0: [57. 55. 63. 44. 42. 47. 45. 39. 60. 52. 44. 48.]
1: [39. 51. 50. 39. 53. 46. 60. 57. 43. 50. 53. 52.]
2: [39. 43. 64. 65. 48. 49. 59. 39. 42. 39. 39. 51.]
3: [63. 55. 39. 63. 64. 58. 53. 56. 44. 60. 56. 46.]
4: [40. 46. 62. 53. 39. 52. 62. 39. 72. 39. 39. 39.]
5: [47. 39. 53. 57. 57. 57. 59. 60. 39. 39. 56. 39.]
6: [42. 39. 46. 39. 52. 39. 39. 39. 41. 40. 39. 39.]
7: [46. 39. 61. 75. 61. 46. 44. 42. 43. 43. 44. 39.]
8: [57. 39. 49. 39. 46. 55. 39. 39. 39. 48. 45. 43.]
9: [44. 53. 48. 44. 56. 42. 55. 42. 47. 55. 39. 39.]
10: [39. 47. 50. 40. 43. 39. 41. 48. 39. 39. 42. 39.]
11: [43. 48. 62. 39. 50. 39. 39. 43. 39. 39. 41. 39.]
12: [39. 57. 70. 41. 52. 39. 39. 39. 46. 39. 47. 49.]
13: [39. 53. 48. 39. 45. 39. 39. 39. 48. 47. 66. 54.]
14: [45. 49. 66. 49. 50. 39. 59. 40. 43. 41. 39. 39.]
15: [59. 63. 42. 77. 61. 54. 60. 59. 61. 54. 60. 44.]
16: [49. 39. 39. 39. 39. 46. 45. 51. 40. 39. 48. 67.]
17: [39. 53. 65. 39. 41. 40. 44. 39. 39. 39. 39. 39.]
18: [75. 45. 39. 44. 52. 68. 39. 79. 57. 61. 80. 53.]
19: [48. 66. 47. 64. 63. 39. 63. 51. 58. 57. 41. 66.]
20: [58. 43. 39. 57. 53. 80. 44. 67. 52. 66. 55. 67.]
21: [66. 39. 39. 61. 73. 58. 45. 69. 39. 58. 60. 57.]
22: [47. 46. 54. 39. 46. 52. 42. 44. 39. 53. 56. 40.]
23: [52. 42. 39. 48. 39. 62. 58. 60. 66. 59. 52. 52.]
24: [42. 39. 57. 39. 61. 39. 39. 51. 45. 39. 39. 44.]
25: [50. 42. 48. 42. 51. 39. 51. 51. 39. 39. 51. 48.]
26: [62. 40. 41. 39. 43. 40. 71. 56. 43. 53. 43. 45.]
27: [42. 41. 60. 51. 57. 41. 50. 39. 39. 58. 39. 39.]
28: [39. 64. 40. 69. 75. 39. 61. 54. 52. 53. 44. 65.]
29: [44. 43. 39. 49. 43. 41. 73. 39. 45. 48. 48. 54.]
30: [54. 70. 41. 69. 69. 44. 44. 54. 60. 58. 51. 58.]
31: [49. 44. 61. 45. 48. 39. 39. 59. 43. 39. 49. 45.]
32: [51. 39. 40. 39. 39. 39. 56. 50. 39. 40. 52. 39.]
33: [61. 40. 39. 67. 82. 62. 39. 70. 66. 63. 76. 68.]
34: [67. 44. 39. 52. 51. 61. 39. 55. 77. 81. 60. 55.]
35: [54. 99. 42. 77. 70. 43. 74. 51. 39. 58. 43. 79.]
36: [61. 41. 39. 61. 67. 66. 39. 68. 81. 60. 66. 68.]
37: [39. 39. 57. 39. 67. 39. 46. 48. 39. 39. 39. 39.]
38: [54. 55. 43. 47. 39. 51. 48. 59. 51. 53. 61. 56.]
39: [61. 49. 52. 39. 53. 49. 39. 48. 55. 59. 51. 63.]
40: [39. 39. 57. 59. 46. 47. 58. 39. 43. 39. 39. 39.]
41: [52. 51. 48. 45. 39. 39. 51. 42. 39. 43. 60. 45.]
42: [56. 47. 56. 43. 58. 52. 56. 63. 48. 59. 45. 47.]
43: [39. 58. 44. 41. 42. 39. 39. 43. 39. 39. 52. 39.]
44: [48. 55. 58. 40. 41. 40. 70. 45. 59. 42. 49. 39.]
45: [40. 39. 60. 44. 40. 39. 68. 51. 39. 39. 39. 39.]
46: [62. 43. 48. 39. 41. 41. 60. 63. 39. 39. 53. 45.]
47: [52. 39. 48. 39. 50. 39. 56. 47. 59. 39. 47. 48.]
48: [39. 39. 61. 39. 54. 45. 54. 39. 40. 39. 43. 39.]
49: [57. 73. 39. 59. 39. 59. 49. 64. 65. 72. 62. 55.]
50: [64. 43. 48. 66. 54. 61. 54. 43. 63. 65. 66. 45.]
51: [57. 42. 39. 46. 75. 84. 39. 64. 73. 70. 71. 53.]
52: [70. 47. 39. 51. 69. 70. 39. 60. 68. 66. 60. 67.]
53: [70. 39. 39. 46. 54. 82. 39. 64. 63. 72. 71. 59.]
54: [47. 49. 62. 42. 54. 44. 62. 43. 51. 49. 41. 39.]
55: [53. 85. 43. 67. 52. 60. 49. 52. 73. 62. 50. 72.]
56: [44. 56. 64. 49. 49. 58. 61. 39. 42. 39. 39. 42.]
57: [61. 39. 39. 39. 43. 39. 72. 68. 62. 39. 64. 83.]
58: [39. 57. 54. 57. 39. 43. 53. 45. 39. 39. 39. 44.]
59: [39. 60. 56. 56. 39. 55. 44. 39. 39. 39. 39. 39.]
60: [64. 50. 39. 61. 72. 72. 39. 68. 70. 62. 71. 63.]
61: [43. 50. 63. 39. 39. 57. 40. 41. 43. 39. 47. 39.]
62: [57. 50. 39. 39. 43. 58. 39. 53. 59. 55. 51. 48.]
63: [61. 58. 39. 61. 60. 75. 39. 65. 45. 65. 72. 55.]
64: [56. 39. 58. 66. 39. 41. 49. 50. 61. 51. 42. 70.]
65: [52. 77. 52. 42. 47. 51. 62. 50. 50. 47. 67. 55.]
66: [39. 50. 45. 39. 39. 39. 41. 39. 61. 39. 43. 44.]
67: [40. 70. 52. 39. 43. 39. 48. 49. 45. 49. 41. 53.]
68: [65. 64. 48. 68. 47. 53. 66. 44. 41. 60. 58. 45.]
69: [43. 62. 44. 48. 55. 39. 57. 45. 50. 39. 39. 63.]
70: [39. 44. 47. 58. 39. 40. 39. 39. 48. 44. 49. 39.]
71: [66. 42. 39. 56. 54. 51. 42. 74. 57. 76. 57. 53.]
72: [39. 47. 64. 39. 39. 49. 50. 39. 39. 39. 39. 39.]
73: [61. 39. 39. 58. 52. 61. 53. 64. 67. 59. 60. 52.]
74: [39. 39. 66. 55. 39. 49. 53. 39. 39. 39. 39. 39.]
75: [39. 39. 57. 39. 44. 50. 60. 39. 39. 39. 39. 49.]
76: [43. 47. 57. 50. 53. 39. 53. 39. 39. 53. 39. 51.]
77: [66. 59. 39. 52. 50. 70. 39. 71. 80. 76. 67. 67.]
78: [57. 48. 39. 51. 73. 64. 39. 66. 70. 73. 76. 65.]
79: [45. 57. 39. 56. 50. 76. 39. 67. 47. 74. 78. 68.]
80: [49. 57. 45. 59. 48. 43. 46. 54. 52. 59. 45. 59.]
81: [39. 39. 55. 39. 39. 39. 39. 39. 39. 39. 39. 39.]
82: [51. 51. 39. 44. 55. 61. 39. 58. 62. 58. 63. 42.]
83: [39. 61. 54. 85. 53. 39. 63. 53. 42. 66. 39. 80.]
84: [39. 39. 58. 39. 39. 41. 45. 39. 39. 41. 39. 39.]
85: [39. 39. 70. 39. 48. 58. 46. 39. 39. 39. 39. 39.]
86: [47. 59. 39. 63. 46. 39. 61. 45. 39. 56. 57. 65.]
87: [67. 60. 47. 68. 40. 41. 39. 56. 45. 49. 42. 56.]
88: [45. 49. 39. 46. 58. 60. 74. 47. 64. 64. 49. 60.]
89: [39. 39. 77. 47. 57. 59. 58. 39. 39. 50. 39. 54.]
90: [60. 58. 49. 51. 44. 50. 42. 39. 39. 54. 39. 49.]
91: [39. 57. 48. 39. 52. 46. 39. 46. 39. 39. 63. 47.]
92: [39. 46. 39. 41. 39. 44. 65. 47. 45. 39. 39. 47.]
93: [44. 39. 41. 48. 48. 48. 39. 39. 53. 39. 56. 39.]
94: [53. 45. 44. 39. 52. 48. 56. 52. 43. 45. 46. 54.]
95: [43. 40. 57. 39. 39. 60. 39. 39. 43. 46. 45. 42.]
96: [56. 46. 40. 70. 63. 39. 48. 56. 42. 50. 45. 66.]
97: [39. 57. 61. 66. 39. 60. 48. 43. 39. 44. 39. 39.]
98: [39. 61. 49. 50. 39. 42. 39. 43. 39. 39. 45. 44.]
99: [56. 44. 54. 46. 47. 39. 48. 44. 43. 43. 55. 50.]
100: [67. 59. 44. 41. 58. 40. 47. 72. 58. 51. 56. 68.]
101: [50. 51. 53. 70. 39. 48. 39. 39. 50. 51. 48. 54.]
102: [39. 42. 68. 39. 59. 41. 46. 46. 48. 39. 44. 47.]
103: [60. 70. 52. 57. 60. 63. 83. 43. 62. 67. 50. 71.]
104: [39. 39. 49. 55. 61. 54. 47. 48. 47. 46. 43. 50.]
105: [48. 66. 59. 60. 49. 45. 62. 43. 62. 51. 42. 50.]
106: [40. 46. 59. 55. 44. 39. 47. 40. 49. 40. 40. 51.]
107: [51. 39. 49. 39. 39. 45. 58. 51. 54. 57. 39. 59.]
108: [39. 45. 58. 47. 40. 53. 39. 53. 39. 59. 43. 43.]
109: [64. 50. 39. 59. 67. 57. 39. 78. 61. 59. 67. 59.]
110: [39. 59. 75. 45. 39. 53. 54. 39. 39. 40. 42. 39.]
111: [39. 46. 60. 44. 39. 44. 39. 39. 48. 39. 41. 39.]
112: [49. 58. 44. 39. 43. 56. 60. 62. 40. 39. 51. 61.]
113: [51. 50. 50. 45. 41. 52. 68. 39. 46. 42. 41. 39.]
114: [76. 62. 39. 43. 57. 73. 39. 65. 44. 60. 57. 65.]
115: [53. 55. 49. 49. 47. 45. 39. 50. 61. 45. 51. 61.]
116: [68. 65. 41. 44. 64. 46. 39. 55. 54. 52. 68. 55.]
117: [72. 68. 39. 55. 44. 57. 56. 52. 56. 58. 78. 50.]
118: [45. 59. 63. 49. 39. 39. 53. 50. 39. 39. 43. 39.]
119: [40. 47. 40. 52. 51. 44. 50. 40. 56. 50. 39. 64.]
120: [42. 39. 68. 49. 39. 39. 58. 39. 39. 50. 45. 48.]
121: [51. 60. 39. 39. 60. 44. 39. 46. 47. 40. 48. 50.]
122: [64. 45. 39. 39. 55. 48. 46. 52. 62. 42. 63. 42.]
123: [55. 39. 54. 39. 61. 40. 41. 61. 51. 43. 70. 50.]
124: [55. 65. 42. 41. 55. 51. 54. 47. 72. 54. 59. 58.]
125: [53. 39. 58. 39. 41. 56. 39. 42. 39. 39. 50. 39.]
126: [62. 79. 48. 41. 39. 62. 53. 69. 66. 49. 46. 51.]
127: [39. 51. 54. 47. 39. 39. 44. 44. 39. 39. 39. 39.]
128: [40. 61. 61. 55. 39. 46. 43. 45. 40. 39. 39. 39.]
129: [52. 40. 54. 60. 54. 39. 59. 49. 65. 53. 45. 67.]
130: [65. 51. 39. 57. 42. 69. 81. 50. 68. 67. 62. 58.]
131: [73. 56. 39. 39. 56. 70. 43. 43. 57. 66. 59. 55.]
132: [39. 41. 55. 71. 39. 43. 50. 39. 44. 39. 39. 39.]
133: [53. 49. 46. 48. 48. 39. 55. 46. 57. 54. 44. 46.]
134: [53. 65. 39. 42. 42. 44. 61. 51. 63. 54. 48. 58.]
135: [58. 52. 46. 47. 54. 63. 39. 57. 42. 46. 45. 59.]
136: [39. 57. 67. 61. 43. 51. 67. 39. 39. 55. 39. 49.]
137: [39. 39. 46. 39. 60. 39. 58. 39. 39. 46. 54. 47.]
138: [46. 44. 63. 41. 40. 61. 50. 39. 48. 39. 39. 45.]
139: [63. 39. 55. 59. 50. 39. 54. 48. 52. 61. 50. 65.]
140: [42. 51. 63. 51. 55. 39. 52. 49. 39. 47. 39. 42.]
141: [44. 74. 50. 55. 49. 46. 53. 42. 51. 53. 41. 39.]
142: [39. 50. 78. 74. 39. 61. 68. 49. 39. 39. 39. 42.]
143: [40. 44. 45. 57. 39. 65. 39. 43. 44. 54. 39. 46.]
144: [48. 50. 40. 52. 46. 45. 39. 59. 45. 59. 43. 45.]
145: [40. 39. 56. 74. 49. 53. 47. 39. 39. 39. 39. 39.]
146: [45. 58. 39. 39. 48. 42. 39. 52. 49. 39. 53. 44.]
147: [61. 78. 39. 39. 63. 63. 39. 70. 59. 62. 54. 50.]
148: [57. 56. 41. 41. 41. 61. 39. 49. 44. 44. 50. 56.]
149: [39. 39. 60. 39. 39. 44. 49. 39. 39. 39. 42. 39.]
150: [50. 41. 47. 39. 61. 39. 47. 42. 41. 39. 50. 49.]
151: [39. 52. 45. 43. 40. 39. 50. 48. 39. 39. 42. 39.]
152: [54. 56. 39. 50. 49. 39. 57. 51. 41. 39. 58. 42.]
153: [39. 41. 67. 45. 43. 47. 58. 39. 51. 46. 47. 42.]
154: [39. 39. 74. 48. 53. 50. 45. 39. 41. 46. 51. 39.]
155: [40. 74. 49. 53. 58. 39. 48. 57. 56. 45. 53. 56.]
156: [45. 39. 56. 39. 48. 40. 39. 53. 39. 39. 39. 40.]
157: [63. 53. 39. 39. 60. 56. 39. 64. 64. 68. 61. 56.]
158: [55. 43. 40. 43. 52. 39. 45. 53. 44. 40. 46. 52.]
159: [59. 56. 39. 51. 58. 59. 39. 64. 83. 71. 63. 57.]
160: [54. 39. 51. 51. 42. 45. 39. 39. 49. 39. 40. 39.]
161: [53. 39. 39. 39. 83. 57. 44. 66. 39. 44. 67. 50.]
162: [39. 51. 51. 41. 40. 39. 39. 39. 39. 39. 39. 39.]
163: [39. 39. 60. 39. 39. 49. 39. 42. 40. 41. 46. 39.]
164: [49. 44. 50. 53. 43. 41. 39. 55. 41. 41. 41. 45.]
165: [60. 39. 39. 46. 45. 63. 39. 78. 69. 71. 77. 59.]
166: [40. 62. 60. 39. 39. 39. 45. 39. 39. 39. 42. 50.]
167: [48. 54. 39. 39. 40. 44. 53. 71. 53. 43. 77. 61.]
168: [66. 60. 39. 51. 62. 48. 49. 39. 53. 66. 59. 66.]
169: [58. 52. 41. 50. 56. 59. 59. 54. 39. 51. 59. 40.]
170: [78. 60. 39. 50. 52. 73. 39. 57. 58. 67. 83. 55.]
171: [78. 42. 39. 43. 53. 75. 39. 60. 69. 67. 63. 68.]
172: [47. 62. 39. 72. 39. 49. 49. 60. 41. 56. 59. 47.]
173: [57. 51. 50. 39. 68. 59. 46. 61. 57. 49. 39. 64.]
174: [51. 81. 48. 76. 47. 39. 70. 49. 41. 44. 46. 39.]
175: [39. 39. 41. 50. 39. 56. 39. 39. 59. 39. 39. 39.]
176: [39. 39. 58. 48. 41. 48. 55. 39. 39. 39. 46. 39.]
177: [42. 47. 53. 65. 39. 39. 49. 49. 49. 42. 44. 41.]
178: [50. 51. 52. 53. 48. 53. 71. 51. 39. 39. 39. 39.]
179: [56. 39. 39. 64. 68. 41. 73. 43. 39. 42. 48. 48.]
180: [49. 52. 56. 39. 48. 39. 46. 39. 44. 39. 39. 39.]
181: [66. 39. 39. 44. 61. 62. 43. 78. 64. 73. 69. 66.]
182: [48. 39. 64. 39. 39. 48. 63. 39. 39. 39. 39. 41.]
183: [51. 47. 67. 67. 47. 39. 48. 46. 44. 39. 39. 46.]
184: [39. 41. 57. 46. 52. 48. 48. 39. 40. 39. 46. 39.]
185: [66. 39. 39. 57. 54. 61. 39. 72. 69. 72. 75. 50.]
186: [48. 54. 39. 39. 39. 41. 42. 39. 39. 39. 39. 39.]
187: [39. 39. 62. 39. 39. 46. 60. 39. 39. 39. 39. 39.]
188: [39. 39. 75. 39. 66. 39. 56. 41. 58. 51. 46. 44.]
189: [57. 39. 51. 61. 39. 39. 52. 52. 39. 39. 43. 51.]
190: [54. 66. 39. 55. 50. 59. 47. 64. 66. 70. 56. 59.]
191: [44. 43. 39. 42. 54. 44. 48. 39. 53. 44. 47. 44.]
192: [39. 41. 66. 45. 41. 45. 50. 39. 39. 39. 39. 39.]
193: [47. 57. 44. 55. 57. 44. 49. 55. 51. 39. 52. 62.]
194: [54. 39. 52. 59. 39. 56. 39. 39. 41. 40. 55. 48.]
195: [67. 52. 39. 55. 58. 62. 39. 70. 65. 61. 66. 48.]
196: [64. 45. 40. 55. 65. 47. 41. 51. 60. 70. 63. 64.]
197: [62. 59. 39. 58. 58. 74. 43. 60. 71. 67. 52. 54.]
198: [39. 61. 72. 39. 39. 39. 42. 39. 42. 39. 39. 42.]
199: [56. 48. 52. 51. 45. 44. 43. 50. 41. 39. 54. 42.]
200: [39. 62. 49. 50. 39. 50. 46. 43. 39. 39. 41. 39.]
201: [61. 58. 40. 45. 58. 55. 52. 53. 64. 63. 50. 57.]
202: [39. 40. 62. 40. 39. 46. 76. 39. 44. 52. 39. 39.]
203: [50. 39. 48. 55. 52. 39. 43. 68. 45. 56. 60. 52.]
204: [52. 56. 54. 39. 54. 43. 57. 61. 51. 43. 58. 61.]
205: [39. 60. 52. 61. 39. 39. 39. 44. 45. 39. 55. 39.]
206: [52. 51. 53. 39. 50. 51. 60. 60. 50. 48. 48. 39.]
207: [59. 62. 42. 58. 40. 83. 39. 50. 83. 59. 64. 60.]
208: [47. 47. 51. 55. 51. 61. 40. 47. 49. 51. 58. 59.]
209: [52. 39. 43. 49. 39. 45. 52. 44. 40. 44. 48. 39.]
210: [40. 41. 44. 57. 53. 48. 39. 39. 39. 45. 54. 39.]
211: [64. 57. 39. 55. 52. 68. 59. 46. 50. 54. 62. 63.]
212: [50. 67. 45. 50. 60. 41. 57. 51. 51. 44. 40. 65.]
213: [39. 52. 61. 56. 49. 39. 70. 39. 39. 52. 39. 58.]
214: [73. 47. 39. 55. 76. 66. 39. 63. 53. 62. 68. 68.]
215: [51. 61. 64. 63. 56. 59. 52. 54. 39. 39. 53. 41.]

[48. 39. 53. 39. 63. 53. 40. 53. 53. 41. 57. 44.] 123
[64. 60. 39. 51. 51. 56. 43. 54. 80. 69. 62. 68.] 159
[48. 65. 39. 76. 39. 39. 57. 53. 42. 52. 42. 70.] 86
[39. 39. 62. 39. 44. 43. 47. 41. 39. 39. 47. 39.] 149
[41. 60. 52. 39. 41. 39. 55. 39. 40. 39. 39. 46.] 166
[58. 72. 39. 45. 70. 51. 60. 64. 83. 57. 61. 54.] 124
[44. 53. 58. 63. 49. 39. 82. 54. 47. 63. 39. 62.] 213
[48. 59. 59. 67. 48. 51. 39. 41. 45. 50. 44. 50.] 101
[40. 44. 67. 59. 52. 39. 64. 43. 47. 39. 39. 41.] 14
[47. 39. 52. 63. 49. 46. 49. 47. 47. 39. 48. 39.] 177
[45. 39. 78. 59. 44. 43. 56. 39. 39. 41. 39. 39.] 74
[39. 54. 42. 69. 52. 72. 41. 57. 48. 71. 42. 64.] 20
[64. 46. 65. 39. 56. 60. 45. 39. 49. 55. 54. 57.] 39
[66. 49. 43. 77. 46. 71. 70. 39. 77. 66. 46. 57.] 130
[39. 42. 69. 46. 40. 48. 50. 39. 45. 39. 39. 39.] 192
[65. 41. 39. 53. 59. 67. 39. 63. 84. 68. 75. 43.] 185
[62. 47. 57. 39. 64. 42. 48. 46. 43. 45. 44. 51.] 150
[39. 39. 64. 41. 39. 54. 39. 39. 39. 39. 39. 39.] 163
[44. 39. 58. 41. 49. 39. 59. 55. 39. 39. 54. 50.] 25
[64. 57. 39. 43. 58. 62. 39. 57. 47. 56. 43. 55.] 135
[66. 62. 39. 58. 62. 70. 39. 73. 55. 63. 73. 56.] 63
[51. 46. 42. 39. 49. 39. 41. 53. 39. 62. 54. 54.] 144
[63. 64. 39. 71. 73. 74. 69. 54. 73. 57. 71. 44.] 15
[39. 39. 57. 42. 39. 39. 39. 39. 41. 39. 39. 39.] 81
[46. 59. 39. 39. 44. 39. 42. 39. 45. 39. 41. 45.] 186
[66. 47. 39. 56. 53. 74. 39. 69. 51. 53. 50. 54.] 20
[45. 58. 41. 68. 39. 43. 52. 53. 54. 54. 41. 62.] 80
[49. 78. 56. 74. 44. 49. 76. 52. 60. 58. 39. 74.] 19
[47. 54. 43. 51. 58. 58. 61. 61. 48. 59. 61. 80.] 211
[39. 60. 57. 72. 51. 57. 49. 54. 49. 52. 42. 62.] 80
[59. 56. 53. 41. 46. 39. 51. 56. 47. 50. 42. 39.] 206
[39. 39. 54. 43. 39. 67. 43. 39. 39. 39. 50. 39.] 95
[39. 39. 47. 64. 39. 57. 43. 39. 53. 39. 45. 39.] 175
[51. 53. 54. 39. 53. 50. 47. 50. 41. 45. 52. 54.] 94
[39. 39. 73. 59. 39. 45. 57. 39. 39. 39. 39. 42.] 74
[62. 55. 39. 65. 76. 63. 39. 63. 66. 67. 73. 59.] 60
[39. 86. 48. 49. 70. 39. 64. 55. 51. 54. 59. 63.] 155
[46. 39. 47. 39. 47. 39. 39. 39. 50. 45. 42. 39.] 6
[42. 42. 42. 42. 42. 46. 39. 39. 46. 39. 60. 39.] 93
[70. 44. 40. 43. 58. 56. 39. 68. 46. 42. 57. 44.] 122
[39. 59. 49. 56. 40. 39. 55. 42. 44. 42. 43. 39.] 58
[39. 54. 53. 51. 48. 53. 42. 50. 41. 49. 42. 50.] 108
[60. 39. 59. 58. 39. 40. 39. 39. 39. 39. 40. 39.] 160
[64. 46. 39. 71. 64. 64. 39. 70. 42. 67. 51. 61.] 21
[52. 52. 42. 58. 49. 48. 64. 59. 45. 60. 46. 57.] 80
[64. 50. 39. 50. 54. 75. 39. 61. 60. 70. 66. 60.] 53
[39. 39. 62. 39. 39. 51. 45. 47. 46. 39. 44. 39.] 163
[66. 65. 50. 68. 52. 60. 65. 60. 44. 64. 53. 56.] 68
[60. 57. 45. 42. 48. 39. 69. 50. 41. 55. 39. 41.] 26
[39. 63. 45. 46. 52. 39. 56. 66. 49. 61. 61. 58.] 1
[40. 53. 54. 44. 39. 39. 55. 39. 39. 41. 49. 51.] 166
[63. 69. 41. 64. 49. 71. 63. 50. 54. 57. 43. 60.] 211
[39. 47. 60. 46. 40. 40. 48. 41. 43. 39. 39. 50.] 106
[62. 70. 48. 50. 75. 56. 58. 59. 61. 68. 50. 55.] 201
[55. 55. 39. 61. 64. 69. 39. 67. 54. 63. 70. 48.] 63
[42. 40. 53. 40. 39. 52. 54. 54. 46. 46. 39. 60.] 107
[62. 55. 39. 61. 58. 78. 49. 55. 68. 58. 47. 50.] 197
[39. 39. 48. 39. 39. 39. 53. 39. 65. 39. 41. 48.] 66
[39. 39. 55. 44. 44. 49. 39. 39. 48. 42. 39. 43.] 111
[51. 50. 57. 39. 48. 40. 52. 39. 48. 39. 53. 39.] 180
[45. 49. 63. 46. 39. 45. 42. 56. 41. 45. 49. 60.] 31
[39. 61. 49. 41. 39. 41. 46. 39. 45. 39. 39. 49.] 166
[63. 57. 47. 80. 65. 52. 70. 50. 59. 62. 68. 52.] 15
[39. 39. 39. 51. 39. 39. 52. 40. 40. 45. 54. 44.] 209
[70. 50. 39. 61. 41. 64. 39. 60. 73. 70. 62. 49.] 34
[40. 40. 52. 39. 39. 48. 41. 46. 54. 39. 58. 44.] 93
[46. 41. 62. 50. 48. 47. 50. 39. 48. 53. 52. 48.] 153
[41. 65. 66. 55. 46. 47. 55. 41. 39. 60. 49. 43.] 136
[46. 39. 56. 55. 46. 66. 50. 42. 43. 46. 59. 53.] 208
[60. 39. 39. 49. 54. 57. 39. 64. 75. 79. 58. 59.] 34
[51. 39. 39. 39. 61. 41. 44. 45. 39. 42. 55. 47.] 150
[55. 41. 40. 39. 55. 54. 39. 63. 43. 49. 60. 59.] 135
[43. 55. 57. 49. 56. 48. 66. 49. 39. 40. 42. 39.] 178
[39. 60. 52. 39. 43. 45. 40. 42. 39. 39. 39. 39.] 162
[54. 75. 55. 79. 64. 39. 61. 47. 39. 48. 51. 41.] 174
[39. 64. 45. 45. 39. 44. 55. 48. 46. 62. 53. 52.] 67
[39. 47. 71. 50. 39. 53. 52. 39. 47. 41. 50. 39.] 153
[51. 41. 52. 39. 51. 62. 55. 49. 54. 48. 58. 40.] 206
[64. 47. 39. 39. 56. 49. 40. 57. 62. 61. 65. 64.] 157
[39. 39. 59. 39. 50. 46. 51. 39. 42. 39. 39. 39.] 48
[73. 59. 49. 55. 76. 72. 73. 39. 59. 66. 50. 67.] 103
[39. 42. 79. 40. 39. 40. 55. 39. 39. 39. 39. 39.] 192
[43. 46. 40. 39. 55. 46. 56. 53. 54. 58. 57. 42.] 1
[39. 39. 65. 39. 39. 71. 39. 40. 39. 46. 39. 42.] 95
[47. 39. 49. 45. 60. 47. 62. 45. 53. 57. 60. 42.] 137
[62. 51. 39. 39. 57. 53. 39. 65. 58. 53. 42. 69.] 173
[41. 52. 64. 39. 39. 45. 41. 39. 39. 44. 43. 40.] 17
[39. 39. 51. 39. 44. 51. 45. 39. 59. 39. 39. 39.] 175
[39. 39. 81. 44. 39. 43. 39. 39. 39. 39. 39. 52.] 192
[43. 58. 54. 39. 41. 43. 52. 44. 40. 39. 51. 54.] 166
[42. 39. 69. 45. 43. 49. 57. 58. 39. 39. 39. 48.] 45
[56. 39. 42. 47. 39. 62. 39. 44. 39. 39. 39. 44.] 8
[39. 53. 48. 39. 53. 41. 65. 42. 39. 40. 51. 43.] 137
[45. 49. 42. 56. 48. 41. 46. 48. 55. 51. 42. 45.] 133
[55. 42. 39. 55. 50. 61. 64. 59. 74. 56. 42. 68.] 23
[41. 39. 59. 60. 46. 41. 39. 39. 39. 53. 39. 39.] 27
[39. 39. 70. 42. 39. 47. 46. 39. 39. 39. 41. 45.] 192
[39. 41. 43. 39. 53. 42. 67. 50. 55. 43. 54. 39.] 47
[44. 55. 49. 54. 43. 45. 44. 43. 45. 42. 40. 58.] 106
[52. 48. 39. 45. 74. 52. 47. 57. 39. 53. 66. 51.] 161
[43. 75. 65. 50. 39. 49. 56. 42. 43. 51. 39. 57.] 67
[53. 47. 39. 47. 57. 53. 67. 54. 60. 51. 50. 54.] 88
[52. 50. 39. 82. 54. 49. 62. 61. 45. 51. 58. 72.] 96
[65. 49. 39. 43. 51. 60. 49. 62. 65. 72. 67. 54.] 157
[69. 57. 39. 39. 58. 56. 39. 80. 65. 75. 61. 53.] 157
[44. 40. 58. 57. 56. 45. 63. 40. 39. 45. 41. 39.] 40
[55. 57. 39. 48. 51. 65. 40. 46. 59. 57. 61. 43.] 82
[40. 77. 39. 39. 45. 60. 48. 64. 46. 54. 49. 62.] 112
[48. 80. 39. 50. 56. 51. 63. 54. 60. 45. 39. 58.] 212
[40. 42. 67. 54. 50. 39. 61. 39. 39. 45. 39. 39.] 14
[66. 45. 39. 39. 65. 53. 39. 80. 68. 69. 73. 71.] 181
[70. 76. 39. 56. 53. 72. 39. 55. 58. 63. 71. 57.] 170
[69. 42. 39. 39. 53. 50. 66. 70. 56. 45. 61. 70.] 57
[59. 52. 51. 58. 66. 53. 76. 39. 53. 45. 48. 53.] 179
[39. 39. 62. 57. 39. 62. 50. 39. 43. 39. 39. 39.] 74
[65. 67. 39. 50. 58. 78. 39. 75. 82. 61. 67. 67.] 77
[39. 57. 58. 46. 53. 39. 45. 39. 54. 41. 39. 39.] 180
[55. 47. 51. 57. 39. 42. 39. 39. 50. 39. 46. 39.] 160
[39. 39. 53. 54. 43. 51. 54. 41. 48. 39. 39. 39.] 40
[47. 49. 44. 39. 41. 46. 55. 53. 66. 39. 44. 59.] 47
[53. 39. 51. 46. 46. 39. 55. 39. 50. 53. 58. 61.] 99
[39. 39. 55. 53. 39. 48. 59. 40. 43. 39. 45. 39.] 176
[39. 39. 41. 52. 47. 42. 46. 39. 39. 44. 51. 41.] 210
[62. 56. 39. 56. 76. 52. 62. 57. 51. 61. 67. 48.] 3
[39. 67. 55. 44. 56. 39. 45. 39. 48. 40. 41. 39.] 180
[41. 56. 39. 54. 78. 40. 50. 63. 51. 59. 43. 55.] 28
[64. 45. 39. 39. 44. 44. 64. 61. 40. 44. 66. 51.] 46
[59. 74. 39. 44. 39. 71. 39. 54. 78. 61. 61. 53.] 207
[51. 43. 43. 58. 39. 65. 44. 52. 69. 63. 55. 45.] 23
[56. 41. 43. 51. 79. 61. 44. 70. 55. 76. 88. 62.] 78
[59. 62. 39. 62. 44. 51. 39. 56. 50. 64. 45. 71.] 80
[52. 81. 41. 55. 47. 63. 56. 41. 66. 55. 43. 56.] 55
[44. 51. 65. 41. 51. 49. 58. 40. 54. 51. 39. 45.] 54
[39. 73. 48. 56. 52. 39. 39. 45. 43. 53. 47. 46.] 141
[42. 45. 45. 60. 41. 48. 63. 39. 39. 49. 39. 39.] 40
[52. 58. 39. 53. 60. 44. 58. 51. 69. 60. 68. 71.] 124
[40. 39. 60. 40. 42. 46. 63. 39. 40. 39. 39. 39.] 187
[53. 68. 52. 47. 46. 39. 49. 39. 51. 42. 39. 51.] 67
[47. 46. 55. 60. 52. 46. 56. 39. 46. 41. 39. 39.] 40
